A single turn carries every row of the set below to another of its rows. Some are shown first; where does it send the rows asked next?
J_7: [ 10 -17 -34  -2  15 -17  10 -25   9  -5   7  34  19  -6  29   0  17]
J_967: [-20  11 -30   1  19 -13  21 -39 -18   6  -1  26  -4   3  12  -7   0]
J_459: [ -2  -1  30   9  19 -13  26 -20  -5 -11   3  28   0  26   1 -19 -10]
J_559: [ 15  -7  -4  15   2 -18  -9 -25  15   1   9  32  27   1   6  -4 -12]
J_616: [-17  17   9   9  19 -19   1 -20  -3 -35  20  26  19   8   0 -15  13]
J_501: [ 11  -7 -13   3  11   2  -2  -8  -7   1   2  45 -23  -1   9 -19  24]
J_778: [-24 -13  10 -14  21  -7   2 -24   0  11 -12  16 -10   6  12  -6 -18]
J_137: [ 29   1  15  -4  -6  -6  26 -22   0 -12  13  29   5 -14   0  -7  -2]
J_622: [  9  19 -16  -3   4  13  -2 -20   9 -15  -6  23  -6  12  17  -9  27]
J_437: [  1 -12 -11  11  27  14   1 -45 -19 -11  16  22  18   8  -3  -5  -6]
J_255: [  1 -13  -2  -7  16  12   7 -58 -11 -26  15  20  11   5   6  -2  -4]
J_83: [ -8  -2  -7  -1  56  -8  37 -15  -4 -13  -1  25   5  -5  19 -11   0]
J_149: [ 16 -25   5 -26  21   3   2 -26  -1   0   5  26   2 -17  31  -7  -1]
J_774: [-14 -18  14   2  13  -5  15 -26  -1 -10  17  10  13  -7  -5   4  26]
J_427: [  8   3 -22  15  37   5   9 -20  13 -34  20  41  11  -4  -1   2   9]
J_254: [-17 -16   9   4   7 -13  36 -32   6  -9  12  19  16 -18   8   2  15]
J_71: [  6  -4   0 -11  30 -11 -10 -24   2 -22   6  52  14   5  35 -22 -18]
J_270: [-24  11 -19 -16   1  -2  -9 -28 -14 -26   2  28   2   2  18 -13 -11]
J_84: [  8  21  -2  -4  -1   3  18 -36  11 -32  15  21  -9  15  24   7   5]
J_344: [  9  -5  -6   3   2  -2 -14 -25  19  -3  -3  20  18  16  -4   0  -6]
J_978: [-14 -14   2 -11  42  -3  38 -18  -4 -18  -4  27   6  14  20 -12  17]
J_13: [-20  14  -4  -1  -5  -4  34 -23   3 -19  23  29   0  -3  20  -2 -19]
J_613: [  9 -10   2  -2  21  -5  -9 -11  -4 -11   4  57  11  24  26 -26  -4]
J_832: [ -8  -5   5 -14  34 -28   5  -6  30 -18  -4  30  -6  -2  18   2   0]
J_153: [-11  10 -17  -7  14 -15   9 -13 -12  -9   8  22   4  16  40 -28  19]
J_154: [  6  -3 -13  -7  19 -27   5 -10 -27   4  14  24 -19 -11   7 -19   1]
J_352: [ -4  -2   8  -6  38 -35  -8   0   9 -12  12  30  -7  -6  18  -2   5]
J_596: [ 24  -2  -1   6  10   0  15  -1  21 -18  11  28 -21  13   5   0  -9]
J_840: [  0  13  -4  -8  18 -10  29  -6 -11  -3  16  16   0 -19   7 -17 -25]
J_831: [ 10   5  13  -2  27   7  12 -11   9  -5  27  26 -21 -22   4  -3  13]

J_622 -> J_84
J_832 -> J_71
J_616 -> J_459
Now find these:
J_831 -> J_153
J_344 -> J_255

A single turn carries every row of the set below to another of its rows. Some are shown first; where does it send the rows asked next?
J_116: [-11  26  10  -9 -17   4 -30  11  13   4  12   6 -10  -4 -13  -1  -4  -2
  -4]
J_342: [-24  31  11 -16  -1  11  -7   2   5  12  10   3   7  -9  23 -15  -3 -18
  -6]
J_588: [-13 -15  16   7  34   8  -6  25  27  15   1  -5  -5   2  11  -5  12   6
 -21]
J_921: [-20 -28  16   0  18   6 -22  -6  37  14   8 -11  11 -21 -19 -21 -11 -12
  -9]
J_632: [ -2  13  29   5   8 -16  -9   0  23  10  -2 -14   1   4 -22   5   5   8
  -8]
J_220: [ -4  29   8 -13  -7  16 -16  -5   0  11  16  13 -10   5  18 -11   1 -13
 -14]
J_579: [ 23   5  -6  12  26  11 -11  -3  21  15   9   6  -7 -10  28 -21  -2  -4
  -1]
J_498: [-27   7   1   7  -9   8  -8   8 -11   9   7  -4   8 -21  31 -11  -2  -3
 -19]
J_883: [  0  34  18   2  -8  -4 -33  10  22   1   7  -6  -1 -17  -3  -8  -4  -2
  -9]
J_815: [  7 -12  30   0  -5  -1 -26  -8  19   5   0 -24   2  -8 -17 -13   4  12
 -26]
J_51: [  0  -2  30   1  17   1  -2   7  19  14  -1 -24 -14  -5   0   8  16  12
   7]
J_624: [-22 -26  16  -5  22  -2 -19  -7  22  19   2  -7  30 -26 -12 -14 -10   3
  11]
J_677: [ 11 -28  19   5  17   3 -31 -14  29  21  -5 -12   8  -3  -4  -4   3  22
  -4]
J_346: [-31 -12  -4 -27  19  -1  -5 -11  17   8  -5   8   5 -13  13  -5  -3  -6
 -26]
J_675: [  0  34  11 -11  -5   9 -18  -1  15  12   4  -9   3  -4  32 -12   2  -7
 -11]
J_952: [  2 -11 -12 -29  11  -2 -22 -24  11   6   6  15  -5 -10   9  -8  -7  -5
 -27]
J_846: [  4   1   0  -2   6  23 -13 -23 -18  12  15  17   3 -22  20 -13  -4  -3
   6]
J_998: [ -1  -3   3 -14  24  -7 -17 -19  26   6  -8  -1   7 -19  24 -11  -4  -2
 -35]
J_303: [ 22  -5   7   2  35  -1 -27   8  15   5  26  10   6 -21   1 -27  -8 -13
 -12]
J_221: [  6   4  14  14  14  23  -9 -17   0  16  -5  -1   3 -17  38  -6   7  11
  -5]
J_703: [-10   4  -9   0 -20  12 -19   2 -18   9  16   3  -4 -12  24 -10  -2  -1
 -17]
J_554: [-10 -34  14   2  13  13 -25 -10  30  14  13   1  -6  -6 -27 -15  -6  -7
 -15]
J_679: [-21 -12  27 -12  -4  -5 -14  -1  17   6   3 -26  19 -25 -21 -18  -4   1
 -13]
J_747: [  1  12  -1   8 -13   5 -23   1  -6   7   8  -9   5 -21  36 -14  -4   1
 -21]
J_355: [  6  16  25   2  10 -17 -14  -7   9   4  14   2   3  -5 -32  -7  -5  -5
  -4]
J_842: [-20 -24  10   6  18 -11 -10  -8 -20  14  10  -5  -3 -15  33  -7  -4  -6
   1]
J_650: [ -9 -15  25  -6  -3   3 -19  -9   1   0  16   0   1 -13 -36 -18  -2  -3
 -22]
J_828: [ 17   6  31   7  26  -2 -11  -6   0   2  22   5 -14 -22 -14  -9   4 -11
   3]
J_693: [  2 -29  14   0  11   7 -32 -10  42  16   4 -17   3 -11 -14 -17  -7   0
 -12]
J_738: [-10 -32   9   1  15   4 -29  -2  -4  15  19  -7   3   1   8 -15  -5  -3
  32]
J_499: [  6 -22  21  20  29   1 -35  -6  -2  10  17  -6   4  -5  15 -21  -5  -6
  18]
J_186: [ -8 -22 -14 -31   7   3 -20  19  19  16  20  -4   7  -5  -4 -11  -6   2
  11]
J_253: [-23  -4   0 -10   2  22   0  -8  -5  20  -1  -3  13 -22  29  -5   1   7
  15]
J_850: [-18 -29  24  18  27   5 -21   4   4  16   6 -13   3   2  18 -11   3   1
  19]
J_357: [ -5 -27   2   1   9  -9 -18 -12 -22  14  12  -5 -12  -6  32  -4  -3   0
   4]
J_218: [  0 -21   7   6  15 -15 -20 -11 -14  13   7 -15   0 -18  40 -10  -7  -3
   3]
J_25: [ -9  11  17 -14  -1 -19  -9   1  17  10   8 -11  11  -6 -30   0  -5   1
  10]
J_235: [ -6 -30  19   7  24   8 -23 -17   4  16  14  20   3  -9 -25 -10  -3   0
  -6]
J_780: [ -6  -2  13 -25   7  -5  -7   3   8  10  18 -15   2 -25 -14  -3  -3  -5
  32]
J_208: [ -3  -6 -22 -10  13  18  -3  -1   8  18  20  19  -9  -4  12 -18  -8 -10
  14]
J_674: [-27  31  21   3  -4   1 -19  18  19   4   4   0  -1 -14  -6  -3  -2  -5
  -9]
J_316: [-19  -1  -6   4  25  13   9  10  26  21  -1  -1   2 -10  30 -13   0  -4
   7]

J_357 -> J_218
J_674 -> J_116
Now find these:
J_253 -> J_846
J_738 -> J_499
J_588 -> J_186
J_316 -> J_208
J_703 -> J_747
J_780 -> J_828
J_679 -> J_650
J_998 -> J_346
J_693 -> J_921
J_342 -> J_220
J_355 -> J_632
J_624 -> J_235

